A single turn carries every row of the set below to another of its rows. Some are shown first; where does it send the rows asked next?
Q806: [-11  11 -19   4   5   7  10  10  11  31 -10 -16  -6   3   0]
Q457: [ 11 -20   9   7 -12 -14   8   5   7  -8   6   4  -5 -12  16]
Q258: [ -1 -10   8   4 -14   2 -10  12   0  32   3   2  -3  16  12]
Q852: [-15  17 -14   2   0  10  11   8   7  31  -7 -17  -7   5   3]
Q400: [-10  14 -19   1   1   7   2  13  12  30 -11 -11  -5   7  -2]
Q314: [ -9  -5  -5  11  -7 -11  15   4  15   4  10  15  22   0   2]
Q561: [ -6  -1 -15  11  -8  -2  18   6  17   3   9  17  12 -11  -5]
Q513: [  7   6   1   7 -11   9  22  19  12  -2   6  18  17  -9   3]
Q140: [ 14  10  -2   3   5  10   5  -2  -8  21 -17   7   0  24   8]
Q876: [  5  14  10  -2  -5  10   0  -4  -7  20  -6 -19 -21   5  22]
Q936: [11 16 -5  2 -1 14 -5 -1 -3 24 -9 11 -2 20  5]
Q19: [ 13  12  -8   5   4  12   5  -4  -5  24 -11   9  -2  20   4]
Q64: [ 10  10   4   8 -15   6  10 -11   2  -6  16  16  -2 -11  11]
Q245: [ 14  -6  14   2 -12  -3  16  21   9 -12   0  -4   0 -16  19]
Q615: [ -7   5   3  11 -15  -2  18  12  15  -1   7  19  18  -3   0]
Q327: [  9 -12  -5   1   8  -9   3  11   2  18 -24 -19 -14  10  13]
Q103: [  8  -5  -7  -3   7  -7  -3  14   5  17 -27 -17 -13  11  11]
Q302: [-11  12  -3   3  -5  -7  20  14  21 -11  -6 -15  -3 -19   8]
Q338: [  7  17  -7   6   3  -2  22   5  14 -16 -16  11   8  -3   2]
Q423: [ 12   8  16   4 -18   9  16  12   5  -6  13   8   5 -15  15]
Q594: [-10 -10   6   6 -12   3   2  13   0  37   5  -3   1  13  12]
Q227: [ -4   2  -6   3  -8  -8  14   3  16  -8   4 -16 -14 -27   9]
Q164: [  3   8   7  -3 -10   4  -9   3  -1  22  -4 -22 -23   2  20]
Q997: [  4 -14  -1  -1   7 -10   5  16   0  21 -25 -14  -6  15  12]
Q484: [  8 -15  11   3  -4 -22   9   0   8 -12  -2  -1   3  -3  19]
Q664: [  9  15 -10   4  10  -7  19 -10  10 -14 -11   5   7  -1   6]
Q904: [ 12  11  -7   2   4  11   0  -3  -6  20 -14  11   2  22   5]
Q416: [ -7 -10   5   4 -14   3  -6  12   0  33   8   1   2  12  10]
Q840: [  5   5  -1   0  -5  -1  24  23  16 -11  -6 -11  -1 -22  10]
Q974: [ -2 -11   6   9 -13   2  -2   9  -1  36   8   2  -1  14  11]
Q638: [  4 -13  -5  -2   7 -10   0  15   3  15 -25 -17  -8  10  12]
Q605: [-15   7  -7   2  -3 -13  17   2  20  -4   4 -19   0 -18  10]
Q315: [  1  17  10   6 -14   0  10 -15   5  -6  19   3   1  -8  17]
Q790: [ 12  13  -8   3   1   7  25  18  15 -11 -10   7   8 -12   2]
Q599: [  6   8  10   0  -8   6  -2  -3  -5  21   1 -21 -23   3  22]
Q379: [  5  10   9  -3  -8   8  -6  -4  -8  16  -2 -20 -21   3  23]
Q253: [ 13   4 -17   5   7  -6  19  -1  12 -14 -14   7  -2 -11   1]
Q428: [  4  14  18   7 -20   3  11  -2   5 -10  12   7  -1  -9  18]
Q328: [-15  17 -20   0   3  10   6   9  10  27  -9 -16  -5   4   0]
Q155: [  6 -10  16   4 -11 -16  11  13  10 -15  -6  -3  -1 -10  19]

Q327 moves to Q974
Q428 moves to Q338
Now these:
Q997 moves to Q594
Q790 moves to Q245
Q64 moves to Q253
Q416 moves to Q328
Q103 moves to Q258
Q315 moves to Q664

